Each path below is one point turned by a fixed rotation once a step. After each direction that follows a path, write how fast that rotation turns it, in degrees a step (0 if it stays still).
Each turn is a multiple of 5 degrees from 10 to 175, or 0.
Each row of a path follows its step; steps can be skipped.

step 0:   7 -20   8 -31   7  -3  23 -16 -22  -3  -9 -33   3  -8   9   6   6   2  20   5  -2 -24  -4   0 -16 -13 -17 -22   9  -2 -10  10 -32  -7  10  -1   1
step 1:  -7  24 -12  -8  34   6  13  -6   8  15  -3   2  -9  26 -19   5 -30   5  18   7 -22  22 -10  12   8   7  -6   9  -6   1 -15   6 -32  10  -4  -3   3
step 2: -12   2 -14  -6  21 -13  17 -26  -7   1  12  28  17 -19   0 -24 -13  -9  -4  -8   7  -1 -26  -3  -1   8  23  -9  22 -18  -9 -10  12 -10  -6 -21  -9
step 3:  -7   6   4 -19   6 -13   9 -19  -5 -21 -28 -25  -1   4  17  -3 -13  15  12  -1  20 -18   7  12  16 -36   8   3  25  17   7   4   2   3  12  -8 -13
step 4: -12   5  -2  17  29  10   6 -17  -9  22  13 -22   6  25  -9  17   5  26   0  -6  -1  19  -6   5   6 -22  12 -14 -25   5 -12  15 -14 -20   3 -12   8
step 5:  -3 -20 -15 -33  17  -5   6 -17   9  26   3  11  -8 -10 -11  -6 -27   3 -21  -9  23   9 -10 -19  -8  15  10 -14  -2 -17   5  18  -6   6  14   8 -18
step 6:  18   8  -9 -24  28 -17 -16  -1 -15  -3   3   4 -27  11   4 -10   0 -10  22  -9   9 -10  -3  12  21 -26   2  10  18  -8  23  13   5 -11 -24  -2 -15
step 7: -19   9  10  20  17   1 -24 -26 -29  11   4  -5  12   7   3  32 -18 -12  10  -7  15  -1  -6  27 -24  -7   7 -13  -4  14   4 -11  -5 -12   8  -3  -9
step 8:   0   8  -7 -12   7   7  25  -4 -20 -12  -3 -14  -6   5   1  -9 -17   9  -3 -16  10  11  -7 -14 -12   6  33   2 -37 -18  22  -1  -5  22  21   9 -17
step 9:  -5   9   3 -50  12   1 -15   6  -5   0  16   4  -8  10 -22 -12  14   7   4  -7  15 -16 -24  -6  15  -8   9 -20 -10  21  11  -9   0  -4 -23  -2  13
 6  4 -8  0  5  4  6  6  1 -7  0  0 -8  4 -2  3  0  2  0 -4  0  1 11  2  6 -5  0  6  4  0  5  2 -3 15  5 -2  1 => 145
 5 -3 -3 -9 -5 -1  3  1 -1  8 -5 -2  7  6  3  2  8  7  4 -1  0 10  5  4  2 10  5 -6 -2  0  6 -3 -7 -1  2 -2  3 => 90
 3 -2 -5 -2  2  0 -6  4 -3  0 -9  8  3  3 -3 -3 -2 -2 -4  4  7  4 -5  4  8  1 -8 -3  6 -7  2 -6  9  2 -7 -8 -1 => 95
  1  -1  -1   3  -2 -13   0   4   4   4   6   0   6  -5   8   2  -7  -2   0  -1   2   3  -8  -4   2  -5   3  -2  -2  -8   5   0  -3  10   3   1  11 => 120
 3  3 -4 -6  4  0  2  0 -3 -2  1  2  6 -5  7  1 -7  5 -1  8 -2 -7  8 -4 -2  4 -8 -5 -2 -5  4  0  7 -4 13  4 -4 => 140
 14  -1  -1   4   6  -3  -7   1   4   0  -6  -1   1   1  -7   3  -3   6  -4  -2 -11   1  -7  -3  -5   2   8  -3  -3   0  -7  -3   3   4   5  -1  -6 => 110

step 0:  20   3 -13  -4   6 -14  13  -7 -29   1  10   4   5 -20  21  26   1 -24  21   3   7   1 -13  -4 -11   5  -9 -16   3 -15  -7 -21   2  -8 -31   7   0
step 1:   8  21  -4  16  -9  -4 -12  -7  -1 -15  -8 -37 -16 -14   6  -7 -17 -10  -6   4  -7 -29  -2  12  -4  20   3  22  -8 -18  -8  29 -11   4  -8   1  -3
step 2:  -4 -27 -16  -5  -3  21   1  12  -4   2 -19   2  29 -20   5  22  -3  17  -6  -7   6   0   4  13 -15 -11  12   9  -4  -1  13  13 -32  21   0  14  17
step 3:  10  -5   4 -17  -8   7 -19 -19 -16  11   2  11 -20  14 -18  24 -23   3   3   1  20   1 -23  -3  -1 -10   1   2  -5   1  -8  -1 -20 -15  24  11 -31
step 4:  -8  -7  11  -1  -4  -1  14  -5  15   1  32 -15   5 -10   7  -6  -9  10 -15 -28   9  -3   6  -4  12  -8  28  12 -10  32 -16  16  18   4  -6   1 -22
step 5:  12 -16  18  15  -8 -11  -9  -7   3  19  20   7  12 -16   3  11  15  -4  16 -15  14  35  -2  -3 -26   3  -4 -11  15 -23   2  -6   8   3 -25   6  -1
step 6:   1  -8 -18  17 -15 -15  -9 -19   0   5   3  -7 -20  -3 -10 -12 -20 -24 -19  35 -12  -3   6 -15  -6  -4 -12  15  -4 -12  -9  23  12 -11 -20   9   0
step 7: -17  -8  -7  -1   9   2  17  16 -23  14  -7 -25  18  11   3  -9   2   4 -13  -7   7  -1   4   4   6 -17  12 -13 -22 -20  26  26  -8  13 -14  16  19
step 8:  11  23 -15   9  21   2  -9  12 -12  29  -2  13   2  -1 -15  15   6   5  -4   6  13   0 -29  -6   4  -6  -1  -5  14 -17 -25   2 -14  -3  23  27  -9
step 9:   7 -18 -19  -1  -3   1  -9  10   1   9   1 -20 -22  -8  21 -34 -18  14 -11 -20   9  -7  13  -8  26   2  11  17   8  12 -14 -12   2   7  13   5 -19
 2  6  8 -6 -8  0  4  3  4  3 -5  1  6 -4  6  3  8  4  2  0  1  5 10  8  6 -8  5  2 -3 -4  1  2  2  0 -1  8  4 => 135
-8 -5 -1  3 -3 -2 -1  2 -8 -1 -9  2  2 14 -3  7 -7  3  3  9 -1  3  3  0 -3 -6  3  7 -2  6  7  0  3 -3 -2  0 -1 => 90
 8 -6  4 12 -3  1 -4  0 -4 -3 -5  6 -6  1 -1  3  9  0 -4 -4 -1 -5 -3  3  7  3  1 -6 -4  8  4  2  6 -4  1  0  8 => 0
 -1   5   0   1   0  -9  -2  -5  -6   0   1  -3   3  -3  -4  -4  -4   6   1   4   3  -7   0   3  -6  -1 -10  -2  -8  -1  -4  -4   6   6  -6   4  14 => 60

step 0: -29   3  -4   2  18  27  23  -5 -14 -10  -8  23  -9 -10   9  -9  -8  -9 -18   9 -20   4  -1   6  -5   3 -13 -23  30 -13 -16 -14 -15   3  15 -10 -10
step 1: -37  -5   8   3  18  26 -17 -13 -18   4   0  24 -12 -12  -3  -4   3   6   4  -9  -2   0 -18  17 -26  16  -9  -2  -8  19  14 -20  -6 -15  20  -4   1
step 2: -22  -7  -8 -13  15  -7  -3   7   7   9  20   9   2 -17  -3  -7  -1   0  23 -10   0  -1   9   0 -13  25 -21 -16 -18  23  23 -26  -6   8 -16  30   2
step 3: -10   8 -17 -25  12  -4  30  10  -3  -7  12   3 -15 -11   9 -40  -1  -4  12  -8  -9   5   1  15  15  16  -4 -11  14  -8  -7 -11   7   1 -18  30 -17
step 4: -24  13   1   4  24  11   7   9 -26  -1   7   3 -14  10  11 -23  23  15 -15 -20  12   8 -36  -1   5  13  11  12  14 -10  -6  -9   9  -2  -1  11 -15
step 5: -14   3  18  11  17   3 -10   4  -4  13  19  22  -1  -2   1   1  -4   4   5 -19  24   3 -23 -37   7   5  19   4  -5  28  -1 -28  -1  18  -6   5 -12
step 6:   1  13  -1  -5   2 -30  10   7  18  12  22  28  -1 -22 -12 -14  -9 -11  20   1   3  23   7 -10   6  21  17  -3  16  17 -21 -20  -3   8  -7 -14  -4
step 7: -14  13 -16   1   4 -21  12   1 -10   6   3   8   3  -3   0   3   5   4  -9 -16   4  23  -3  20   8  18 -11 -16  29 -14 -32 -26  26  -1   9 -23   5
step 8: -24  11  18  14   6  -5  -3  -7 -14  -3 -31   3   9   4   6   8 -10  27   0 -19  13  -7 -11  -1  -7   6  -1 -25   4  16 -15 -29  26  -5  21   4 -11
step 9: -27  -5  17   5   0 -20   8  11  -6 -12 -14   4  21 -13 -21 -10 -23  11  24 -10  -1  -6   5 -23 -30  14  -3 -11  11  19   1  -6 -17   4  -2   1 -21
 -2  -4  -4   2  -3   4 -10   0  -2   4   2   1   2  -4 -14  -4  -6  -5  -4   4  -5  -3   0   4  -4   5   6   9  -4   6  -3  -3   2   9  -6  -3   4 => 85
  7  12   8   3   0  -4   2  -3  -2  -1   6  -3   0   2  -1   3  -8   5  -1   4   5   1  -2  -4   1   2   6  -4   1  -4  -7  -4   1   2  -2 -10  12 => 40
 -2  -1  -8   1   9   5 -11   3  -1   4   1  -4  -1   0  -1  11   7   3   5  -4   7  -6   2   0  -5  -5   7  -5  -2  -4  -5  -4   4  -5  -3   1   2 => 115
  3  -4   3  -1   1   0   0   1   8  -5   6 -10  10 -11   9  -4   0 -10   3   1   8  -1  -2  -1  -5   3  -4   1   1   7  -5   0  -1  -3  -5  -2   1 => 100
  0   5  -3   1  -8  -3   6   6  -1   7  -4  -3  13  -5  -8   2   1  -1   3 -12   1  -1  -3  -5   6   0   5   2  -1   1  -5   2   4  -3  10  -1  -1 => 25
-7  0  5 12 -6  9 -4 -9 -2 -4 -2 -1  7  7  6 -3  3  0 -5 -3  1  1 -6  1 -1  2  9 -4 -1  4  9 -3  3 -4  0 -2 -1 => 100
